In the data rows, zero lies at 4.5, halfway between 4 and 5.
The table:
[5 7 5 3 4 3 4 6 5 6 5 4 6 3 6 4 7 9 4 1 3 3 7 1 1 1 7 5 4 7 2 3]
[2 7 4 4 6 5 4 5 8 4 6 5 2 6 6 8 4 9 4 2 1 5 7 4 1 5 4 8 4 3 3 3]
[6 6 3 6 7 3 4 4 4 2 0 5 3 6 5 5 2 3 5 5 8 4 6 5 4 5 3 2 3 7 5 3]
[0 6 6 6 4 6 4 5 2 3 5 6 2 6 6 2 4 8 6 6 6 5 1 4 8 6 6 7 6 5 2 6]
[5 7 5 3 3 4 7 3 6 7 7 4 5 3 7 5 5 7 5 3 3 4 7 4 3 3 6 7 3 6 4 3]
[8 2 6 6 2 2 4 4 4 7 5 2 6 3 5 1 3 2 5 3 1 5 2 4 6 6 5 6 6 4 8 6]
[9 2 3 7 7 3 4 5 4 4 8 3 7 3 3 5 5 1 2 6 4 4 0 4 4 5 3 5 4 4 6 6]
[5 5 4 3 7 5 4 5 4 4 7 5 3 3 5 8 4 8 3 3 3 5 5 4 0 3 6 6 5 5 2 4]
[4 5 6 3 4 3 4 6 5 6 5 4 2 3 5 5 4 9 3 1 2 6 7 4 0 2 6 8 4 6 3 3]
[4 6 5 2 2 3 4 6 7 6 5 3 3 2 4 5 5 8 3 3 2 5 6 3 0 2 6 7 9 6 3 3]
[4 5 4 4 6 4 4 6 6 3 6 3 3 6 4 7 4 7 3 4 3 6 5 4 0 4 5 6 4 4 3 4]
[4 6 5 3 5 4 4 5 5 6 5 4 4 3 4 5 6 7 3 0 3 4 7 3 0 4 3 7 5 6 3 2]
[4 8 4 2 5 5 4 5 4 5 6 6 2 5 4 5 3 8 5 1 1 5 8 3 2 4 4 8 4 3 2 3]
[6 5 4 5 7 4 3 5 6 3 6 4 3 4 3 7 2 8 4 2 3 5 6 5 0 4 4 5 5 4 3 4]
[3 5 8 6 1 3 4 5 1 5 6 7 5 3 5 1 4 6 6 5 8 5 1 3 7 4 7 4 7 6 1 4]
[0 4 7 5 4 8 3 5 2 5 6 6 3 5 8 1 4 6 4 6 6 4 1 4 7 5 8 2 7 2 3 6]
[5 5 5 3 3 3 4 5 5 6 6 4 4 3 6 4 5 7 4 2 4 5 7 3 0 2 5 6 4 7 4 2]
[3 4 8 7 2 4 4 6 2 5 6 6 5 3 6 2 6 2 5 5 8 6 2 4 7 5 7 4 5 6 2 5]
[4 6 5 3 7 3 4 6 6 3 6 4 4 3 4 7 7 9 2 4 4 5 5 4 0 3 5 5 4 5 2 3]
[3 6 5 3 5 8 4 4 6 6 6 4 2 4 5 5 6 7 2 4 0 4 7 6 0 4 4 4 4 4 4 4]
[3 5 6 3 5 6 3 4 5 6 7 5 3 4 6 5 6 7 3 3 3 5 9 4 0 5 5 5 4 3 4 4]
[1 8 6 4 3 6 5 4 0 2 6 7 4 5 4 2 4 7 7 7 5 6 0 4 8 5 6 6 5 4 1 4]
[1 4 6 7 4 9 4 4 1 4 6 6 5 5 4 2 6 5 5 6 7 4 2 5 7 4 7 1 7 3 3 4]
[4 6 6 2 3 5 5 6 6 7 5 3 4 1 5 4 4 8 4 2 3 4 6 3 1 4 5 7 5 7 3 3]
[4 5 2 3 5 5 5 4 4 4 0 5 7 6 6 7 5 2 7 6 7 3 7 6 7 5 5 2 3 5 7 3]
[4 5 3 4 4 5 7 3 4 5 2 2 6 7 5 7 6 3 6 6 7 4 7 6 6 4 4 1 3 6 6 4]
[7 1 4 5 3 2 3 5 6 7 7 4 7 3 3 0 5 2 4 5 3 5 2 3 7 5 5 8 6 5 6 4]
[5 7 5 5 5 1 5 6 2 5 0 4 6 6 5 5 4 2 8 3 7 5 6 6 6 4 2 4 3 6 7 8]
[3 6 6 7 5 5 8 4 3 2 7 7 4 4 6 4 5 6 4 8 8 5 0 3 5 5 6 3 6 5 3 4]
[6 1 4 6 4 5 5 4 5 3 9 2 5 5 5 3 7 1 2 5 1 3 4 5 7 6 4 4 6 1 6 5]
[4 4 3 4 5 4 5 5 5 5 0 5 4 6 4 6 4 2 6 4 7 4 7 6 6 5 0 3 3 4 6 6]
[7 0 6 3 5 5 3 4 6 4 7 3 5 5 3 2 5 0 3 6 2 4 3 4 6 7 3 4 7 3 6 1]
[3 5 7 6 3 5 5 5 3 5 6 6 5 4 6 4 4 6 7 6 7 5 0 2 8 4 7 5 7 6 2 5]
[4 8 5 1 3 4 6 5 5 5 5 4 4 2 6 4 6 7 6 2 4 5 7 3 0 2 5 6 4 7 3 3]
[6 6 5 4 4 2 5 6 4 4 0 3 5 5 5 6 1 2 7 4 9 5 7 4 6 4 3 4 3 5 6 5]
[1 4 3 3 6 8 3 4 6 6 7 4 5 3 4 5 7 7 3 3 2 3 8 4 0 2 5 4 4 4 3 3]
[8 0 5 5 3 2 3 5 6 6 8 5 7 2 4 2 4 1 4 4 2 5 3 0 7 4 4 6 5 6 7 5]
[6 3 5 4 3 1 7 5 5 5 0 3 4 4 6 6 3 1 5 3 7 5 7 6 6 4 3 4 3 5 5 5]
[4 4 3 4 5 4 6 4 6 5 0 4 3 7 5 6 5 1 7 3 6 3 7 9 7 4 3 1 3 5 7 5]
[3 4 4 3 5 8 5 4 6 5 7 4 5 1 5 5 6 9 3 4 9 5 9 5 0 4 6 4 6 3 4 2]
[3 5 4 2 6 7 6 4 6 5 7 5 5 5 5 6 5 6 3 3 3 4 9 5 0 5 6 5 4 5 4 4]
[3 4 7 8 6 4 3 6 2 2 5 5 1 4 5 5 3 6 4 6 8 4 0 5 6 6 6 3 6 3 2 6]
[4 6 7 7 2 5 4 4 3 5 6 6 2 0 6 1 4 6 6 5 6 5 1 3 7 4 8 4 7 6 3 4]
[6 0 5 6 4 4 3 3 7 6 8 2 5 4 4 0 4 0 1 5 2 5 4 4 7 5 4 5 5 2 8 7]
[6 6 5 3 2 3 5 5 3 5 0 5 4 6 6 5 4 1 6 4 5 5 7 6 7 5 3 5 3 7 8 4]
[8 1 5 5 3 3 4 7 5 6 8 3 7 2 4 2 7 2 3 5 5 4 2 4 7 6 4 8 5 7 6 5]
[2 4 7 6 4 9 4 3 2 5 6 8 4 4 6 3 6 6 5 7 7 4 2 5 7 5 8 1 6 3 2 5]
[4 4 4 5 6 2 4 4 4 3 0 5 3 5 5 8 2 2 6 6 7 5 4 6 4 4 2 3 2 4 7 6]
[3 9 3 4 5 7 6 3 4 3 7 4 5 7 6 5 6 8 4 4 2 5 6 3 2 4 5 7 5 4 2 2]
[4 5 4 1 5 7 6 3 4 4 1 4 5 6 4 7 5 1 6 5 7 2 6 7 6 4 2 2 3 5 7 5]
[3 6 5 6 2 7 5 6 0 4 6 6 5 7 5 3 5 7 5 7 6 6 0 4 8 6 6 5 7 3 0 3]
[3 5 3 2 5 8 5 3 7 6 6 6 4 5 4 6 6 8 4 4 3 3 8 4 1 4 6 3 4 5 3 3]
[3 6 5 2 3 3 4 4 6 6 5 4 5 3 3 4 5 8 4 3 3 5 7 4 1 3 5 5 4 7 3 3]
[4 4 3 3 4 6 6 2 5 5 2 6 6 6 4 8 3 1 7 6 7 3 8 6 5 5 3 3 3 5 6 6]
[2 6 3 2 4 9 2 4 6 6 7 5 4 5 4 6 7 8 3 3 3 2 8 4 0 4 7 5 5 4 5 3]
[3 6 2 3 5 6 5 4 5 4 6 5 4 6 4 5 6 8 4 4 2 5 7 4 2 4 5 5 3 4 3 3]
[4 5 8 8 2 3 3 5 2 4 5 6 3 2 5 0 5 6 7 5 7 5 2 4 7 6 7 1 7 6 3 5]
[5 2 3 6 2 2 4 4 6 6 6 2 7 4 3 2 4 2 3 4 4 5 2 4 6 5 4 7 6 6 6 4]
[0 7 2 4 4 3 7 6 3 3 0 5 5 7 4 6 4 3 9 5 5 5 4 5 7 5 3 6 1 5 5 4]
[8 1 4 7 6 2 3 3 7 4 7 3 5 4 3 5 1 2 2 5 2 5 1 4 7 6 5 5 5 2 5 7]
[4 5 2 3 5 6 5 3 5 4 1 6 7 4 4 6 5 0 6 5 7 3 7 6 6 4 3 1 3 6 7 4]
[4 5 5 1 5 7 4 4 6 6 7 6 4 4 5 5 6 6 1 4 3 5 8 4 1 3 6 3 4 4 3 3]
[4 4 5 6 4 7 3 3 2 4 6 6 4 4 5 3 5 6 4 7 7 3 1 6 6 6 7 1 8 3 3 5]
[9 2 4 6 6 2 3 5 6 3 5 2 4 4 3 3 2 2 2 5 2 6 1 3 6 6 3 5 6 3 4 7]
[4 6 2 4 5 4 5 4 1 3 0 6 5 9 4 6 3 2 6 4 5 5 7 5 6 5 1 5 2 4 6 5]
[9 1 3 7 7 3 3 3 7 3 6 3 8 3 3 6 5 3 1 4 3 5 0 5 5 6 5 5 4 6 4 6]
[5 6 7 3 4 2 4 5 7 6 5 4 3 3 5 4 5 7 4 2 3 4 7 4 0 4 5 7 5 4 3 3]
[4 7 1 4 5 5 5 3 5 3 6 5 5 6 6 5 4 9 4 2 1 5 7 3 1 3 4 8 4 4 2 3]
[4 6 4 2 5 5 5 4 4 4 7 5 4 6 6 5 4 9 6 3 2 6 7 4 2 4 7 7 4 5 3 2]
[7 1 4 7 5 2 3 5 6 4 6 3 5 4 3 5 5 2 1 5 2 5 1 4 5 7 4 6 4 3 7 7]
[7 0 5 5 3 5 6 4 6 6 8 5 7 2 3 3 6 1 2 5 2 3 4 4 7 5 4 5 6 3 8 6]
[4 5 4 4 5 5 7 3 4 4 1 5 6 6 5 7 5 2 5 5 5 3 7 5 7 4 2 2 3 4 6 4]
[4 5 9 7 0 4 3 6 2 3 4 5 2 3 6 1 4 5 6 4 8 6 1 3 8 6 7 3 7 5 2 6]
[2 4 4 3 5 5 7 4 5 5 1 5 4 6 4 8 3 2 7 3 7 4 7 7 6 5 3 0 3 3 7 5]
[5 8 3 5 6 2 5 5 5 3 0 4 4 3 4 8 3 1 5 5 9 4 5 6 4 4 2 2 3 4 6 5]
[5 6 3 4 8 4 4 6 7 2 7 5 4 3 5 8 5 8 3 3 3 5 5 3 0 3 4 5 4 3 2 3]
[8 2 5 6 4 1 3 4 5 6 6 2 6 2 5 0 5 2 3 4 3 2 2 3 8 6 3 7 5 6 7 5]
[4 5 4 3 4 5 6 2 5 4 1 4 6 7 4 6 4 2 6 4 8 4 6 6 7 4 2 2 3 5 8 4]
[7 1 2 5 6 5 4 3 5 5 7 4 7 4 2 3 6 1 3 5 1 4 4 4 6 5 4 3 5 4 8 4]
[3 6 4 3 5 6 6 4 4 6 0 5 4 8 4 6 5 0 5 6 7 4 7 5 6 5 4 2 2 4 8 6]
[4 6 6 7 8 6 4 4 2 2 7 7 4 3 5 5 4 5 4 7 9 4 0 3 5 6 6 2 5 4 1 6]
[7 2 6 5 3 2 4 5 5 6 5 1 6 3 3 2 4 3 3 4 2 7 3 4 7 5 5 6 5 5 7 6]
[7 2 5 6 4 1 4 4 7 6 6 6 5 3 4 1 3 2 4 4 1 4 2 3 8 5 4 8 5 5 5 5]
[5 5 5 3 5 1 6 5 2 5 0 4 6 5 6 6 3 2 7 5 7 6 5 5 7 4 1 2 3 6 6 5]
[8 1 3 6 7 4 3 5 6 4 7 3 7 3 2 3 3 1 3 7 3 5 1 5 6 7 4 6 5 5 6 6]
[6 5 8 7 2 3 4 5 1 5 4 7 2 2 5 2 2 6 6 6 8 5 1 3 7 6 7 3 3 5 3 6]
The rows are grouped in 3 different ways at once, and each row is in one group of each. Only the weakest grouping, the one that moves the rows least, is given. Groups are numbered from 0 in the order they first appear among the rows asked about.
Some new rows, each followed by its group:
[5 7 3 2 5 3 4 5 5 4 7 4 4 6 5 5 5 8 3 3 1 4 7 4 1 4 5 7 4 4 2 2] 0
[6 5 3 5 6 2 5 4 3 2 0 6 6 5 5 8 3 3 5 4 9 6 4 6 3 4 4 3 4 6 6 6] 0
[5 4 4 6 6 2 6 4 2 2 0 6 7 6 4 9 3 2 5 5 8 6 3 6 5 4 2 2 2 6 3 5] 0
[5 5 3 3 6 6 6 5 3 6 1 5 7 6 3 7 6 1 4 5 6 4 8 6 5 5 2 1 4 8 6 5] 0
[7 2 3 6 5 2 4 5 5 5 6 1 6 6 4 3 4 3 4 5 0 5 3 3 7 6 2 7 6 1 7 5] 1
[8 2 4 5 4 1 3 5 6 8 5 4 5 3 4 2 4 1 3 3 4 4 2 4 7 5 4 6 5 5 7 6] 1
[3 5 4 3 5 5 4 5 6 4 5 4 2 6 5 5 4 9 3 3 1 4 6 4 2 4 2 8 6 3 2 3] 1
[4 7 5 3 5 5 5 6 5 4 7 5 5 5 4 5 4 8 6 2 1 6 5 4 1 6 5 7 4 3 3 2] 0
[2 5 5 3 5 9 5 5 7 6 5 3 2 3 4 6 5 6 3 2 3 5 8 5 0 4 7 3 4 3 5 4] 1
[3 7 5 3 5 5 4 5 5 5 5 5 2 7 5 5 4 9 3 4 1 7 7 4 1 5 4 9 4 3 2 3] 1
[5 5 3 3 5 5 6 4 4 5 1 6 5 6 5 6 5 1 6 6 7 3 7 6 7 3 1 0 3 3 6 4] 0
[4 5 4 1 5 6 4 5 6 7 5 3 2 5 4 6 5 7 2 3 1 5 9 5 1 2 5 4 5 4 4 3] 1
[2 5 3 3 5 7 6 4 5 5 2 5 7 7 4 8 5 1 7 4 7 3 7 6 6 5 4 0 3 6 6 5] 0
[5 1 3 7 4 5 3 3 7 6 7 3 6 4 3 1 6 2 2 5 2 4 2 6 6 5 5 4 5 3 7 6] 0
[9 1 4 6 6 1 4 5 7 3 7 4 4 5 3 3 4 2 1 5 2 5 1 6 5 6 4 6 4 3 6 7] 1
[5 6 6 2 3 3 4 6 6 5 4 4 5 2 5 3 5 8 5 2 3 5 6 3 1 3 6 7 4 8 3 1] 0
[5 6 6 3 4 2 6 7 3 6 0 5 4 5 5 7 3 2 6 5 7 5 5 4 7 4 3 4 3 6 7 5] 1
[8 2 4 6 3 4 4 4 5 5 6 3 5 6 3 2 4 3 4 6 0 6 2 4 8 7 2 8 6 3 6 6] 1
[3 6 5 2 3 7 4 3 5 6 6 6 0 5 4 5 6 7 3 3 3 4 8 6 0 4 6 4 5 3 4 3] 1
[6 5 3 4 3 2 5 5 4 5 0 5 7 5 6 6 3 4 7 5 4 5 4 5 6 4 2 3 3 7 7 4] 0
[8 3 3 7 4 5 4 5 4 4 7 3 8 6 3 3 5 1 4 5 0 5 3 4 8 6 4 7 5 3 6 5] 0
[4 5 7 4 4 3 4 6 5 6 4 3 2 3 4 4 5 8 4 2 3 5 8 4 1 3 6 6 4 5 4 4] 1
[4 6 4 2 6 7 4 2 6 6 8 4 5 3 4 5 7 7 3 4 4 4 8 4 0 4 7 4 3 4 4 3] 0
[6 1 3 6 5 3 1 4 5 4 7 3 6 6 3 2 4 3 4 4 0 5 2 6 9 7 4 8 5 2 7 6] 1
[4 5 3 3 5 5 6 3 4 7 1 6 6 6 6 7 4 1 6 5 7 4 7 9 5 5 3 2 2 7 7 4] 0
[6 1 4 4 4 1 4 5 6 7 7 2 8 1 4 2 5 1 4 4 2 6 2 5 7 5 4 6 5 6 7 5] 0
[4 4 6 7 5 5 3 5 2 1 6 6 5 3 5 4 4 5 5 8 8 5 0 3 5 5 5 2 6 3 1 5] 0
[6 6 3 4 3 2 7 4 5 5 0 6 4 6 6 6 3 3 7 5 7 5 6 5 7 5 2 4 2 6 6 4] 1
[4 6 3 4 8 4 4 5 6 3 7 5 4 4 5 8 6 8 2 2 4 6 5 5 0 4 5 6 4 6 0 4] 0
[2 5 4 3 5 7 4 4 5 6 5 4 3 5 6 5 5 7 2 3 2 4 8 5 0 5 6 4 7 3 6 4] 1
[8 1 4 4 7 5 3 6 5 3 7 3 6 4 3 3 4 2 1 6 3 5 0 5 6 7 3 6 5 4 5 5] 0
[2 3 7 7 5 7 3 5 2 7 6 7 2 5 5 1 6 4 4 7 7 5 3 3 9 6 7 2 7 3 2 5] 1
[8 1 3 6 5 3 3 5 5 3 8 3 7 4 3 4 5 0 2 6 3 4 1 4 5 6 4 5 5 3 6 6] 0
[8 2 4 6 3 3 4 5 6 7 8 1 8 2 4 2 5 1 4 4 2 4 3 4 7 6 4 7 5 6 6 5] 0
[3 5 2 3 4 5 5 4 4 4 5 5 4 4 5 5 5 9 6 3 1 6 4 3 2 3 3 8 4 3 5 2] 0
[7 1 3 5 4 5 4 5 6 7 7 2 8 6 0 3 5 1 3 5 2 3 3 4 7 4 4 5 6 3 8 5] 0
[3 4 4 3 5 7 5 5 6 5 7 5 4 4 4 7 7 7 3 4 3 3 7 5 1 5 5 4 5 4 4 3] 0
[4 3 4 3 5 6 5 4 4 5 0 6 8 5 4 7 4 1 8 6 8 4 7 8 6 4 4 3 2 7 7 6] 0
[3 5 8 9 5 7 3 5 2 2 6 6 2 4 5 3 2 5 5 6 7 6 0 5 4 5 6 3 6 3 4 6] 1
[3 4 9 5 2 3 5 4 2 4 9 5 5 2 5 2 4 6 5 6 9 5 1 2 7 3 7 5 7 5 3 2] 0
[4 6 3 4 6 3 6 4 4 3 0 5 5 9 4 6 5 4 7 3 5 7 6 7 8 4 2 6 2 5 5 6] 1
[4 6 8 7 2 4 4 4 1 4 6 6 5 4 6 0 4 6 5 6 9 5 0 3 6 4 7 4 7 7 3 5] 0
[6 6 2 5 7 2 6 8 3 2 1 5 5 6 4 8 4 1 5 5 7 4 4 6 5 4 2 2 2 6 6 5] 0
[3 5 3 3 5 6 9 3 4 4 0 6 6 6 5 7 5 2 5 6 7 5 7 6 7 4 2 3 3 6 6 5] 0
[4 7 4 1 5 6 4 3 5 6 7 5 4 3 5 3 6 8 3 2 2 3 8 4 0 2 7 3 5 4 3 3] 0
[5 6 2 4 5 5 4 5 5 4 6 5 5 6 4 4 5 7 5 3 1 4 6 4 1 3 4 8 4 4 2 2] 0
[4 5 7 6 1 3 7 6 1 4 6 6 5 3 7 2 7 6 7 7 8 4 1 3 7 3 7 5 6 5 2 4] 0
[2 6 5 7 3 6 5 4 0 3 5 7 3 6 5 2 4 6 7 7 7 5 1 4 8 6 7 6 5 4 2 5] 0
[4 5 6 4 3 4 5 6 6 5 2 4 2 3 5 4 5 8 4 1 3 5 7 4 1 3 5 3 5 6 4 3] 1
[3 6 6 8 4 4 4 5 3 3 6 6 2 5 6 2 4 7 7 7 6 5 1 3 8 7 5 6 4 2 2 5] 1
[5 6 5 2 3 2 6 4 6 5 6 4 4 5 5 5 5 7 4 2 3 5 7 2 0 3 6 5 6 8 2 2] 0
[3 6 4 4 5 7 6 3 6 5 6 4 5 4 5 8 7 7 6 3 6 3 7 4 2 2 6 4 5 4 4 3] 0
[3 5 4 2 5 7 5 4 8 7 6 5 4 4 4 4 8 7 3 4 3 3 8 5 1 3 6 4 2 4 3 3] 0
[4 8 3 3 5 5 5 5 5 5 7 4 4 6 3 5 5 9 4 3 0 5 7 3 2 3 4 7 4 5 2 3] 0
[3 5 9 8 2 5 2 5 4 6 4 5 2 3 6 2 4 7 5 6 8 4 1 4 9 5 6 4 5 5 5 5] 1
[0 2 7 7 3 7 3 4 1 4 6 7 4 4 5 4 6 5 5 7 6 3 3 4 7 5 7 2 6 2 3 5] 0
[4 5 3 4 4 6 6 3 5 4 0 5 5 8 4 7 4 2 7 5 7 4 8 6 6 5 4 3 3 4 7 6] 1
[3 7 5 3 6 9 4 4 5 6 5 3 3 5 5 3 4 9 1 2 1 5 8 4 2 5 5 9 4 3 2 3] 1
[3 6 5 3 6 8 4 4 5 6 7 4 4 4 5 6 6 7 3 3 2 4 8 5 0 3 6 3 7 5 3 3] 0
[3 4 4 4 5 5 5 3 5 4 0 5 4 9 5 7 4 0 6 6 6 3 8 7 6 5 3 1 5 5 7 4] 1
[1 4 6 6 4 8 5 4 2 5 6 7 6 5 5 2 6 5 5 7 9 3 1 5 6 5 8 1 7 3 3 6] 0
[5 6 5 4 3 1 6 6 4 4 0 4 5 4 5 6 3 2 7 4 7 5 4 5 7 4 4 4 4 7 6 5] 1
[8 2 4 6 3 2 3 4 5 6 7 3 7 0 3 2 5 2 4 4 2 5 3 3 7 5 5 6 5 6 8 7] 0
[7 1 4 5 5 5 4 3 7 6 7 2 8 4 4 1 7 3 1 6 2 3 4 6 7 5 4 5 6 4 7 6] 0
[5 5 3 4 6 3 5 4 5 1 1 5 5 5 5 9 8 3 7 5 7 4 4 5 5 5 2 3 3 6 5 5] 0
[3 6 4 3 5 7 5 6 3 5 4 4 2 6 4 5 4 9 4 4 2 4 6 4 2 4 4 8 4 3 2 3] 1
[4 7 4 4 5 3 3 5 4 3 6 4 1 4 5 6 3 7 3 3 3 5 5 5 0 4 4 6 3 3 2 4] 1
[4 6 5 3 3 4 4 5 5 6 5 3 1 0 5 4 4 9 4 1 2 5 7 3 0 3 6 5 6 6 2 3] 1
[4 5 6 8 5 6 4 5 2 2 6 7 5 3 5 4 4 6 5 6 9 5 0 3 4 5 5 1 6 5 2 4] 0
[4 5 3 3 5 6 4 3 4 3 3 6 7 6 4 7 4 0 6 7 6 3 8 6 4 4 2 2 2 5 6 5] 0
[1 3 9 7 3 3 3 6 4 5 5 5 1 3 6 1 5 6 5 5 6 5 3 3 8 5 7 3 7 8 4 5] 1
[6 0 3 5 3 5 3 5 7 7 8 2 8 5 3 3 6 2 3 5 2 3 4 5 7 6 4 3 7 3 7 6] 0
[2 6 8 6 3 7 4 4 2 6 5 6 1 5 5 2 4 6 5 7 7 3 3 5 7 5 6 2 7 1 3 6] 1
[8 1 5 6 3 1 4 6 7 6 6 2 5 4 3 1 4 1 4 4 2 5 3 3 8 4 4 7 6 5 7 4] 1
[8 1 6 6 4 0 3 5 6 5 7 2 4 3 5 2 2 2 3 4 2 5 3 4 7 5 4 7 5 4 9 6] 1
[6 5 4 5 7 4 5 5 4 3 0 5 4 7 4 9 2 1 6 7 7 5 2 6 6 4 0 3 3 4 7 6] 1
[8 2 3 7 5 3 4 5 6 3 6 2 8 3 3 4 5 2 3 6 2 6 1 4 5 7 4 5 5 6 5 6] 0
[2 4 8 6 4 8 4 3 2 4 5 7 3 4 5 2 6 5 5 8 7 4 2 7 7 5 8 1 7 3 4 5] 1
[6 1 3 5 4 6 4 3 5 5 7 2 7 3 2 3 6 1 2 4 3 3 4 5 6 5 5 5 4 3 7 6] 0
[2 5 5 6 4 9 4 4 2 3 7 7 4 4 5 3 6 5 6 7 7 4 2 2 8 3 8 3 7 4 3 6] 0
[6 4 2 3 7 2 6 4 6 1 0 5 7 7 5 9 4 2 6 5 7 6 4 6 4 4 3 3 1 5 6 5] 0
[4 6 8 6 2 5 6 5 1 3 4 4 3 3 5 2 5 7 6 9 8 5 0 3 8 4 7 3 6 6 1 7] 0
[6 5 2 5 6 1 5 4 4 1 0 5 6 6 4 9 3 2 6 6 7 3 3 5 5 3 4 3 2 6 5 6] 0
[4 7 2 3 6 5 5 5 5 3 7 5 4 5 3 5 3 9 4 4 2 6 6 3 0 5 5 8 4 5 2 1] 0
[3 6 5 3 6 4 3 6 5 2 5 4 0 4 4 6 5 8 4 3 3 5 4 5 0 4 5 6 5 4 2 5] 1
[7 1 4 4 5 6 3 5 6 6 7 3 7 5 5 3 5 1 3 9 3 2 3 5 7 5 3 4 5 2 7 6] 1
[8 4 2 7 5 4 4 4 5 4 8 4 7 5 2 3 5 2 5 5 0 5 2 3 9 6 3 9 4 2 7 5] 0
[5 7 3 4 5 3 6 5 3 3 0 6 5 9 4 6 2 4 8 5 5 6 6 6 7 5 2 5 3 4 6 4] 1
[7 1 3 6 4 4 4 5 5 4 6 2 6 8 3 2 4 4 3 4 0 6 4 4 9 6 3 8 6 4 7 6] 1
[3 6 3 4 6 3 4 6 4 2 6 4 2 6 7 5 3 9 5 3 1 5 8 3 1 4 4 8 4 4 4 3] 1
[9 2 3 8 6 3 3 4 6 3 7 2 7 4 3 5 4 3 2 5 3 4 1 3 5 4 4 6 5 2 6 5] 0
[4 6 4 4 7 4 3 5 6 3 5 3 2 5 6 6 3 7 3 3 3 5 5 4 0 5 5 6 5 5 3 4] 1
[4 5 4 2 4 6 5 3 4 5 1 6 7 3 3 7 5 1 6 5 8 3 7 7 7 5 4 2 3 6 8 4] 0
[3 5 3 4 5 4 5 4 5 5 0 6 5 7 4 7 5 1 6 4 7 4 8 6 7 5 3 0 4 4 7 6] 1
[6 7 3 4 4 2 6 5 6 7 0 5 5 5 4 5 3 3 8 3 6 5 7 6 6 3 4 4 3 7 6 6] 1
[5 7 6 3 3 0 6 4 4 5 0 4 4 5 5 5 3 1 6 3 8 4 6 5 6 4 3 4 2 7 7 6] 1
[2 6 6 7 4 7 4 4 1 3 7 5 4 7 5 1 2 6 6 8 6 3 1 4 8 6 6 6 6 2 2 5] 1
[8 2 6 7 3 2 3 6 5 6 5 4 5 3 3 0 3 2 4 4 2 5 5 4 6 6 3 6 5 4 7 6] 1
[3 6 4 3 6 5 4 6 5 4 6 5 2 6 2 7 4 9 4 2 2 5 7 4 2 4 3 7 5 3 3 3] 1
[5 4 5 1 4 3 4 3 5 5 6 5 5 2 5 4 4 7 5 2 3 5 6 4 0 3 6 6 4 7 3 3] 0
[2 5 7 6 5 5 4 4 7 2 6 7 2 5 6 4 5 5 7 7 8 6 0 4 6 5 8 2 6 3 1 6] 1
[3 5 4 3 4 6 7 3 4 5 2 6 5 6 4 6 5 1 6 6 7 3 7 6 6 4 3 2 3 5 6 5] 0
[5 5 5 5 6 7 5 4 7 2 6 4 3 3 5 6 6 8 3 3 3 6 5 4 0 4 4 5 3 5 2 3] 0
[2 4 3 5 5 5 6 3 4 3 1 5 6 6 5 7 5 1 6 6 8 3 6 6 5 5 3 2 3 5 7 5] 0
[5 4 2 4 6 4 4 4 6 3 8 4 4 4 5 7 5 9 3 2 3 5 4 5 0 3 5 7 3 5 2 4] 0
[2 5 5 8 4 6 5 4 2 3 5 6 3 6 6 0 3 7 6 8 6 7 2 6 8 6 6 5 7 3 2 4] 1
[3 7 7 8 5 5 4 6 2 2 4 6 2 4 5 4 4 6 4 7 8 5 0 3 6 6 7 2 6 3 2 7] 1
[3 5 4 3 4 7 5 4 7 5 8 5 3 3 5 5 7 7 4 3 3 1 9 7 0 2 7 5 5 1 4 2] 0
[6 3 4 6 4 8 3 4 7 7 6 3 5 4 4 2 5 0 3 6 1 5 4 5 6 6 4 4 7 1 8 8] 1
[3 7 4 4 5 6 6 5 4 6 0 4 4 6 6 7 5 0 5 5 7 4 7 7 7 5 3 2 3 3 7 6] 1
[3 3 8 6 2 3 4 4 2 4 4 6 2 3 6 0 3 6 6 5 7 4 1 3 8 5 7 3 5 6 0 6] 1
[4 4 3 5 7 3 7 4 5 3 0 6 5 5 3 9 4 2 5 4 8 5 3 6 4 4 3 2 2 6 5 5] 0
[3 4 4 4 5 6 6 4 5 5 0 5 5 7 4 6 4 2 6 5 7 3 7 7 6 5 2 2 2 4 7 6] 1
